Here are some numbered points:
-0.4 -0.4  0.1  0.5 -0.2 -1.4  1.1 -0.2 -0.7  0.8  1.1  0.8  0.1  0.5 -0.2 -0.4  0.7 -1.0  0.3 -1.6  0.0 -0.6  0.2 -0.1 0
-0.3  0.0 -0.4 -0.7 -1.0 -0.5 -0.3 -0.2  1.1 -1.3 -0.3  1.3 -0.4 -1.2 -1.5  0.9  1.8 -0.2  0.4 -0.9  1.4  0.6  0.6 -1.7 1
 0.0 -1.4  0.9 -0.1  0.1  1.2  1.2 -0.5 -2.2  0.5 -1.6 -1.2 -1.0  2.5  0.4  1.2 -1.7 -0.8  0.0 -3.3 -1.5  0.6 -0.6  0.2 2
 1.8  0.3  0.5  0.0  2.0  0.1  1.3 -1.0  0.7 -1.5  3.0  0.4 -0.7 -0.9 -1.5  0.5  1.1 -0.8 -0.4  1.0 -0.9  0.3  2.1 -0.2 3
-0.9 -0.9  1.5 -0.5  0.4  0.0 -1.5 -1.7 -1.6 -1.9 -0.5 -0.8 -0.8 -0.4  0.9  2.4  0.3  0.0  1.4 -1.7 -1.0 -1.7  0.7  2.4 4
 0.5 -0.4 -0.3 -0.2  0.5 -0.6  1.2  0.4 -0.2  0.2  0.6  0.8  0.8 -0.4  0.0 -1.8  0.5 -0.4  0.1  0.3  0.1  0.7 -0.6  1.2 5
 0.6  1.7 -0.9 -0.2  0.5 -0.3  0.5  0.4  1.1 -0.3  1.9  0.2  0.2 -2.1 -1.5 -2.4 -1.1 -1.6 -0.2  2.8  0.1  0.6  1.7 -1.8 6
-1.5  0.1 -0.6 -0.3 -0.1  1.9 -0.6  1.4  1.3 -0.5 -0.5 -0.1 -0.5 -1.4 -0.5 -1.1 -0.9 -0.6  0.0  1.2  1.0  1.2 -0.7 -0.6 7
 0.2  0.3 -2.5  2.3  0.4 -0.1 -0.4 -0.9  3.7  3.6  0.2  1.6  0.4 -2.5  1.3 -3.4  1.6  0.7 -0.4  1.5  1.5 -1.3 -2.4 -0.7 8
-0.5  0.2  1.5 -1.1 -0.5 -0.6  1.4 -1.1 -0.6 -2.9  1.0 -1.3 -1.5  1.0 -0.3  1.2  0.6  0.4  0.0 -0.3  0.5 -0.4  0.3  0.7 9
 0.7  0.6 -0.2  1.2 -0.7 -0.8 -0.3  1.4 -0.3  2.0  0.2  0.3 -0.3  2.3  0.5 -1.8  0.7  0.6 -1.0  0.1  0.9  0.1 -1.5 -0.5 10
-1.2  0.7 -0.6  1.2 -0.6 -0.8 -1.9  0.4  2.5  2.7  0.0  1.8  1.1 -1.1  1.4 -1.9  0.8  0.7 -0.9  0.0  0.8 -0.8 -2.5  0.9 11
-0.4  0.4  1.2  0.5  0.9  1.1 -1.3  0.2 -1.9 -0.7 -0.9 -1.1  0.4  0.3  0.8  1.1  0.0 -0.7  0.4 -0.5 -0.8 -0.1  0.0  0.7 12
-1.6  0.3  0.4 -0.4 -0.7  0.2  0.6  0.3 -0.5 -0.2  0.2 -0.3  0.4  0.5 -0.9 -1.2 -0.5  0.9  0.2 -1.6  1.0  1.1  0.4  0.3 13
-0.7 -0.4  1.8 -1.4 -0.4 -0.9  1.0  2.1 -2.2 -0.7 -2.0 -1.0  1.0  1.5 -0.1  1.7 -1.1 -0.2  2.1 -1.0 -1.1  0.0 -1.1  2.4 14
 0.6  1.2 -1.4  1.2  0.6  2.0  0.9  1.1  1.4  0.6  1.6  0.5  0.9 -2.3 -1.4 -1.2 -0.6  0.6 -1.5  1.2  1.9  0.5  0.3 -1.6 15
-1.6  0.9  0.5  0.0 -1.7 -1.2 -1.7 -0.8  0.9  1.5  0.9  0.3  0.8  1.4  0.2 -0.9  0.7  2.2 -0.1 -0.6 -0.2 -0.9 -1.4  1.4 16
 1.1 -0.3  0.4  0.3 -0.4  0.2 -0.7  0.9 -1.1 -0.4  0.1  0.6  0.2 -0.3  0.5  0.5  0.2  0.7 -1.0 -0.1  0.8  0.1  1.9 -0.4 17
 0.1 -0.2  0.7 -0.9  0.5  0.2 -0.1  1.1 -2.9 -1.6 -0.5 -1.9 -1.9  0.8  1.3  2.5 -0.7 -1.1  1.7 -1.9 -0.3 -0.3 -0.5  0.9 18
-2.0 -1.8  1.7  0.4 -2.0  0.2  0.1 -0.1 -0.5  3.7 -0.8 -0.2 -0.1 -1.0  1.0  0.2  0.0 -0.8  0.1 -1.7  1.8  0.6 -0.8  1.5 19
 1.7  0.8  0.0  0.1  1.5  0.4 -1.5  0.6  0.5 -2.2  1.1  0.4  1.6 -1.1 -0.1 -0.5  0.2  0.9 -0.6  0.5  1.5  0.8  1.0 -0.5 20
-0.4  0.2 -1.7  0.1  0.9 -0.3 -0.4 -0.8  1.4 -0.2  1.5  1.1  0.2 -0.6 -0.4 -1.6 -0.1  0.3 -0.3  2.2  0.5 -1.1  0.3 -1.1 21
 0.5 -0.3 -0.2  1.5 -0.4  0.1  0.6  0.6  0.4  1.5 -0.5 -0.3 -0.5 -0.3  0.2 -0.1  0.4  1.4 -0.2  1.0  0.4 -0.4 -1.3 -0.2 22
 0.0 -0.6 -0.5 -1.6 -0.1 -0.5  0.3 -1.2  0.9  0.2  0.1 -0.1  1.2  0.9  0.0 -0.6  0.9  0.7  0.1 -0.3 -0.6 -1.0  0.3 -0.3 23
 0.2 -0.8  1.1 -1.5  1.7 -0.6  2.8 -1.5 -1.7 -0.3  0.4  0.8  0.7 -0.9  0.4  0.3 -1.0 -1.2 -0.1 -0.2  0.6  0.6  3.0  0.0 24
-0.5 -0.1 -0.3  1.1 -0.9  0.8 -0.2  1.0  1.5  1.5  0.8  1.9  0.3 -0.4 -0.1 -1.6  0.0  0.5 -0.4  0.2  0.7  0.7 -1.6  0.2 25
-1.2 -0.5  0.1  0.7  0.2  1.6 -0.5  0.9 -0.5 -0.2 -0.9  0.0 -0.4 -1.1  1.2  1.2  0.7 -0.7  0.9 -1.1  1.1  0.7 -1.5  1.5 26
 0.7  0.2 -2.5  1.8  0.4  0.3 -1.1 -0.9  2.8  3.0  0.5  0.1 -0.1 -1.0  1.4 -3.0  2.5  1.0  0.5  1.5  1.0 -2.9 -2.5 -0.3 27
 0.3  1.2 -0.3 -0.1  1.7  1.7  2.0 -2.4  0.0 -0.7  1.0 -0.9 -0.8  0.5  0.5 -1.4  0.8 -0.1  0.5  0.0  0.5 -0.3  1.0 -1.1 28
 0.2  0.4 -0.1  0.0 -0.5  0.5  0.2  1.0  0.5  1.4 -0.1  0.0  1.0 -0.7  1.2  0.0 -0.9  0.2 -0.8  0.6 -0.1  0.0 -0.3 -0.1 29
Which five points above are nearest to each new point? Their numbers follow each, nearest first.
 0.9  0.5  0.5 -0.4 -0.7  0.3 -0.7 -0.4  1.9  1.3  0.7  1.0  0.4  1.0  0.2 -2.3  0.7 -0.1  0.2  0.6  1.1  0.5 -0.1 -0.6 --> 25 10 5 23 29
-0.2 -0.1  1.0 -0.7 -0.9 -0.1  0.2 -1.0  1.0 -1.6 -0.1  1.5  0.2 -1.0  0.0  0.0  1.8  0.5  0.3 -0.9  2.3 -0.1  0.0  0.0 --> 1 23 13 17 5
 1.1  1.3 -0.3  0.4  1.4  0.5  0.1  0.3  0.9 -0.3  1.0  0.1 -0.4  0.7 -0.3 -1.4  0.4 -0.6  0.9  0.4 -0.8  1.7  1.5 -2.2 --> 28 6 3 20 21
 0.0 -0.6  0.4 -0.3 -0.4  0.0 -0.1 -0.7  1.6  1.8  0.0  0.4 -0.2  0.3  0.6  0.7 -1.9  0.2 -1.5 -0.6  0.8  0.4  1.3 -0.5 --> 29 17 23 22 13
-0.1 -1.1  0.9 -0.7 -1.0  0.5 -1.5 -0.8 -0.1  1.2 -1.5  0.7 -0.4 -2.3 -0.1  1.5  0.5  0.8  0.0 -0.8  0.0 -0.8 -1.0  3.0 --> 26 4 19 29 22
 0.4  0.2 -2.1 -0.4  1.1  0.5 -0.4  1.6 -0.2 -1.2 -0.9  1.7 -1.0 -1.2  0.4  0.8  0.6 -0.7  0.4  0.9  0.3  0.8  1.1  0.2 --> 17 7 1 5 26
 0.7  0.8  0.3 -1.5  1.1 -0.3  1.2 -0.3 -1.8 -4.6 -0.7 -0.8 -1.2  0.6 -1.4  1.9 -0.8 -0.6 -0.5 -0.7 -0.4  0.6  1.9 -1.1 --> 9 18 24 17 12
 1.5  0.2  0.6  0.1  0.2 -0.1  0.8  0.4  1.0  1.6  0.0  0.3  0.1  0.5 -0.2  0.0 -0.1 -0.1 -0.4 -0.1 -0.9  0.2  0.1 -0.3 --> 29 22 5 23 0
-1.0 -0.8  0.5 -0.9 -1.3 -0.5  0.2  0.2 -0.9 -0.5 -1.2 -0.7  1.2  1.3  0.0  1.7 -1.1  0.5  0.1 -1.2  0.1  1.0  0.5  0.4 --> 13 12 14 17 23
-1.6 -0.7 -0.4 -0.6 -1.3 -2.2 -1.1 -1.4  0.4 -1.0 -0.1  1.3  0.2 -0.5 -0.3  2.2  0.0  0.5  1.5 -0.4  1.2 -1.5  0.4  2.1 --> 4 1 23 0 16
-0.1  0.6 -1.1  1.7 -1.4 -0.1  1.2 -0.2  2.2  3.1  0.3  0.2  0.7 -1.0  1.0 -2.2 -0.3 -0.5 -0.7 -1.3  1.5  1.6  0.3 -1.3 --> 25 29 22 10 15
-0.2  0.0  0.2 -1.6  1.1  0.3  2.2 -0.5 -0.8 -2.1  0.1 -0.8  0.0  0.6 -0.1  0.0 -0.5  0.0 -1.7  1.2 -0.9  0.2  0.2 -0.4 --> 9 23 28 5 24
 2.2  0.4  2.8 -1.3  0.6 -0.3  1.6 -0.5 -2.2 -3.2 -0.5 -0.8  0.3  1.0 -1.9  2.0 -0.4 -0.1 -0.5 -1.1 -1.8  0.4  3.2  0.2 --> 9 24 17 3 12
 0.6  0.5 -0.1  0.2  1.2 -0.2  0.2 -0.6  0.8  0.1  0.3  0.7 -0.3 -0.9  0.2  0.0  0.7 -0.9  0.1  0.7 -0.6 -0.9  1.5 -1.7 --> 21 23 17 3 0
-0.3  0.3 -1.0  0.9 -0.6  0.8 -0.9  0.5 -0.2  2.0  1.7 -1.2  0.1 -0.8  0.6 -1.7  0.8 -0.3  0.1  0.5 -0.3 -2.0 -2.4  0.2 --> 22 29 25 10 27
 0.9  0.2 -1.1  0.1  0.4 -0.9  0.1 -0.2 -0.3 -1.4  0.2  0.0 -0.3  0.7 -2.3 -0.9 -0.7  0.2 -0.8  1.5 -0.5  0.2  1.7 -1.8 --> 21 6 17 23 3
-1.0  0.3  0.3 -0.4 -0.2  0.5 -0.2 -0.4  0.6  0.8 -0.6  0.2 -0.9  1.6  0.4 -0.8  0.4  2.1 -0.8 -1.5 -0.4 -0.4 -1.5  0.5 --> 16 23 13 22 10
 0.9 -0.4 -1.3 -0.9  0.4 -1.1 -1.3  0.6 -0.8 -2.2 -1.0 -0.1 -0.2 -0.2 -1.0  0.6  0.5  0.1  1.2  0.3  0.4 -0.5  0.2  0.8 --> 17 1 12 23 5
 0.1 -0.3 -1.6  2.0 -0.1  1.1 -1.0 -1.1  2.6  2.9  1.3  1.2  1.7 -2.6  1.2 -2.0  1.7  0.1 -1.0  1.2  0.7 -0.6 -1.3 -1.8 --> 8 27 11 25 21
-0.2  0.7 -0.7  1.3 -0.8  1.0  0.1  1.0  1.6 -0.1  1.8  0.2  0.3 -1.5 -1.4 -3.0 -0.4 -0.5 -1.2  1.9  1.6  1.2  0.7 -0.1 --> 15 6 7 25 21
-0.1 -1.2 -1.6  0.6  1.3  0.3  2.2 -1.4  2.7  1.2  1.1 -0.3 -0.4 -1.1  0.1 -1.7  0.9 -0.8 -0.1  0.9  0.5  0.9 -0.4 -1.5 --> 21 5 28 22 25
-2.0 -1.1  0.5 -0.5 -0.8 -0.2  0.6  1.0 -2.0  0.3 -1.7  0.2  0.2 -0.3  1.5  1.9 -0.4 -0.4  1.5 -0.9 -0.3  1.3 -0.3  0.1 --> 26 12 14 18 13
-0.1 -0.2 -0.9  0.3  1.1 -0.3 -0.9 -0.9 -1.6  0.6  2.0 -0.6  0.1  0.8 -0.6  1.4  1.3  1.3  0.8 -1.2 -0.7 -1.3  0.5  1.7 --> 0 23 12 4 17
 0.0 -0.4  1.0 -1.4 -0.7 -0.3  0.7 -0.9 -2.6 -0.1 -2.0 -0.5 -0.5  1.0 -0.9  1.3 -1.1 -1.0  0.7 -1.8 -1.9  1.3  0.5  0.1 --> 2 12 14 18 13
-0.9 -0.5 -0.5 -1.7 -0.7  1.4 -2.7  0.7  1.3 -2.9 -2.3 -0.8 -0.6 -2.9 -0.3  2.7 -0.9 -0.9  2.6 -3.5  1.1  1.6 -1.3  0.8 --> 26 1 18 4 7
-1.4  0.2  0.6 -3.3  1.5 -2.6  1.3 -0.4 -0.2 -3.8 -0.7 -0.5 -0.1  1.1 -1.2  1.3 -1.6 -0.4  0.5  0.4 -1.2  1.0  2.4 -0.5 --> 9 24 23 13 14
-0.3 -0.2  0.5 -1.0  1.3  0.5  1.9  0.3 -0.6  0.1  0.8  0.3 -0.6  2.4  1.0  0.6 -0.1  0.1 -0.1 -1.5 -1.0  0.6 -0.2 -1.6 --> 0 2 23 13 28
-1.0 -0.1  1.6 -0.9 -1.5  0.0 -1.0  1.1 -3.8 -1.4 -1.1  1.2 -0.3  3.4 -0.9  2.1 -0.9  1.5  0.1 -1.6 -0.2  0.1  0.5  1.9 --> 14 12 18 2 13
